(in the rows, 128 means zero)
Named moves come first, each a turn or a mirror and shown by rows before and after it. Which of them, in which order, take the first row of each pair that follows to the second? Write the first one first, as in the answered first pair.
move F:
[157 148 142 133 113 118 108 113] => [148 159 130 137 108 120 108 117]
[155 146 115 122 110 115 112 147] => [165 134 130 113 115 115 109 141]
[194 114 162 177 132 122  91  93] => [150 171 105 209 101 134 102 127]
move N:
[154 122 141 124 144 130 128 106] => [134 116 137 122 147 134 146 102]
[121 128 130 156 122 134 128 107] => [152 119 144 119 126 120 107 124]
[142 136 126 130 128 122  94 116] => [110 113 125 102 138 126 120 116]
move Z:
[140 146 129 106 120 121 104 147] => [146 128 142  98 131 118 106 139]
[161 175 109 160  78 135  98 148] => [175 163 122 121  83 126  91 169]
[113 130 138 160 125 163 147 101] => [110 153 121 160 114 163 138 119]
[125 134 120 102 138 157 151 140] => [126 128 125 105 140 159 150 134]
Pairs:
(two moves a pair)
[130 148 107 155 120 137 119 121] => [128 133 114  99 127 129 121 148]	Z then N
[113  95 140 118 142 129 152  95] => [154 102 155 106 140 118 121 109]	N then N
[ 77 143  80 128  99 131 155 153] => [117 106 130 185 123 139 150  78]	F then N
[107  90 125 124 141 111 158 115] => [162 127 123 168 125 108 112 120]	Z then N
[117 159  92 139  84 133 115 188] => [145 100 140  70 115 118 111 182]	Z then Z
[140 104 149  78 139 180 144 132] => [185 134 151 113 125 178 106 129]	N then N
[174 123 162 171 121 128 103  87] => [ 73 159  88 136  98 138 149 150]	N then F
[131 118 123  77 129 129 106 158] => [100 144  96 108 117 137 124 159]	Z then F
[ 77 122  93 119 126 134 163 132] => [ 98  86 122 127 144 136 164  94]	F then Z
[119  99 153 165 154 143 156  69] => [131  77 171 109 163 130 149  88]	N then N
[153 182 100 150 111 120 109 158] => [186 145 137  98 128 106  95 158]	Z then F
[110 107 134 126 145 123 146 112] => [147 144 123 153 128 117 106 128]	F then N
[146 122 142 136 113 124 104 127] => [119 125 130 158 112 134 122 115]	N then N
[144 140 115 181 120 142 130 114] => [151 121 127  84 127 122 126 160]	Z then N
[203 108 168 123 165 154  85  85] => [ 94 100 130 151 169 180 165  57]	N then Z
[193 148 133 168 132 129  90 124] => [117  71 149 103 166 135 164 103]	N then Z
[131 120 127 138 129 134 127  99] => [126 110 132 124 130 131 131  99]	N then N
[ 96 152 110 158  94 129 138 132] => [131 107 160 157 120 124 137  90]	F then Z
[150 158 126 154 114 135 132 139] => [134 109 154 108 138 132 156 125]	F then N
[129 130 126  63 139 113 109 147] => [120 121 132  58 146 116 117 141]	F then Z
[124 144 127 202 129 148 125  92] => [169  88 180 110 152 124 105 109]	F then N
[183 160 115 146 146 111  94 143] => [190 135 139 128 158 109  97 132]	Z then Z
[ 90 137  97 106 117 128 138 150] => [125 141 110  88 116 118 114 164]	N then N
[ 95 150 104 129 105 142 167  97] => [104 163  98  94  97 128 152 131]	Z then Z
[169  74 191 119 152 110 105  88] => [168 104 176 184 140 122 104  68]	N then N
[138 153 103  98 111 119  98 147] => [134 146 102  90 117 120 101 148]	Z then F
[ 69 176  73 176 102 151 148 147] => [135  77 173 176 156 145 141  55]	F then Z
[112 132 158 114 150 126 132  93] => [ 91 170 121 119 132 129 134 123]	F then Z
[176 133 165 115 155 115  95 107] => [139 183 113 111 126 117  96 159]	F then Z
[116 187  82 148  96 133 127 164] => [ 79 156  84 107 108 132 158 164]	N then N
[ 91 140  82 164 113 126 155 151] => [ 98 107 101  92 130 113 158 172]	N then N
[ 88 101 120 129 125 165 179  86] => [113  80 145 121 135 158 169  74]	Z then F
[113 120 122  99 129 115 145 125] => [127 153 108 139 115 117 127 130]	N then Z
[102 171  86 168 106 130 137 151] => [164 118 144  75 134 103 103 167]	N then Z
[102 176 100 150 120 125 103 170] => [151 120 154  86 149 109  89 163]	Z then F
[ 80 135 102 163 122 138 157 116] => [ 94  98 126  76 138 119 151 140]	N then N
[164 110 175 104 124 133  93 107] => [148 134 152 170 110 148 100  83]	N then N
[134 151 119 136 117 120 112 141] => [102 129 118 111 128 121 138 137]	Z then N
[ 87 136 111 117 109 141 154 125] => [117 104 148  90 127 131 141 113]	Z then F
[195 126 167 141 131 120  85 109] => [ 57 136  95 122 119 143 171 139]	N then F
[104 150 100 118 110 133 132 159] => [137  88 156 113 144 132 136 102]	F then Z
[120 165 106 184 112 138 133 129] => [ 73 123 110 120 131 137 174 137]	N then N
[124  73 134 114 113 126 142 116] => [150 130 109 148  87 123 106 146]	F then N
[104 168  87  81 128 130 127 175] => [138  88 165  75 170 129 135 102]	F then Z
[ 79 132  93 117 156 141 141 131] => [170 130 137 135 163 124  84 114]	N then F
[ 94  74 144  87 162 135 158 106] => [181  99 164  93 152 115  90 123]	N then N
[151 123 150  99 131 107 108 142] => [101 107 144 141 138 125 151 101]	Z then N
[121 185  68 213 119 132 129 138] => [213  93 167 103 167 100  90 129]	Z then F
[153  49 146 130 136 128 103 121] => [111 121  77 134  97 132 103 186]	F then Z
[112 127 131 122 146 127 127 113] => [127 127 138 114 146 124 115 117]	N then N
[163 137 133 119 109 110 109 169] => [133 155 112 172 101 127 128 146]	N then N
[102 115 121 160 134 144 157 102] => [172 142 132 127 120 121  96 153]	Z then N
[ 84  92 124 126 116 115 166 113] => [ 95  81 133 125 121 113 164 105]	Z then F
[ 93  70 140 146 164 123 157  90] => [187 123 144 163 140 103  72 124]	Z then N
[ 52 174  80 137 103 128 151 169] => [ 85 132 117  49 121 108 135 192]	Z then Z
[ 63 131 102 150 127 149 178 112] => [124  72 168  93 158 130 151  94]	Z then F
[122 139 140 180 119 143 119  91] => [130 174 114 150 101 133  98 146]	Z then Z
[129 141 125 188 114 157 120 113] => [143 121 134  78 123 133 103 171]	Z then N
[136  97 158 102 141 135 140 108] => [120 146 121 170 118 149 141 104]	N then Z
[119 111 135 118 141 139 124 118] => [131 140 122 130 127 139 103 135]	F then N
[110 161 109 216 114 122 115 121] => [129 165 107 111 112  96  87 195]	N then F
[106 116 139 172 136 136 141  91] => [106  86 156 111 150 126 145 109]	N then N
[148 120 160 122 141 124 115 126] => [103 123 138 147 138 139 148 117]	N then Z
[145 164  67 141 107 124 130 165] => [151 107 108  64 135 110 140 166]	N then Z
[ 99 156 124 142  92 133 134 157] => [131 100 178 137 123 129 138 108]	F then Z
[ 98 121 113 106 119 136 115 146] => [100 100 130 100 129 136 120 131]	Z then Z
[109 100 142 138 132 119 156 106] => [138 143 126 173 112 119 125 116]	N then F
[115 144 120 137 151 146 147 130] => [135 124 144 116 163 137 138 124]	Z then F
[ 91 119 137 154 140 141 158  89] => [147 170 125 167 111 129  99 125]	N then F
[129  85 153  70 139 122 125 128] => [ 95 133 107  74 115 129 129 164]	F then Z
[ 98  97 117 150 123 110 155  97] => [151 140 116 170 105  98 105 119]	N then F
[127 142 104 124  90 112 109 134] => [131 104 125  89 104 107 116 127]	N then F
[ 64  96 123  95 141 134 184 117] => [ 74  85 132 102 148 136 184 103]	Z then F
[ 93 119  94 136 118 118 129 181] => [106  88 123 100 136 111 128 176]	Z then Z
[ 90 139 104 162 115 122 162 114] => [103 157  96 116 104 110 141 161]	Z then Z
[167 167 105 108 109 108 112 187] => [179  99 158  82 144 104 127 144]	Z then Z
[144 149 109 157 114 165 128 116] => [156 153 110 119 113 157 112 151]	Z then Z
[158 136 102 150 130 129 115  99] => [170 133 107 136 134 123 111 103]	Z then F
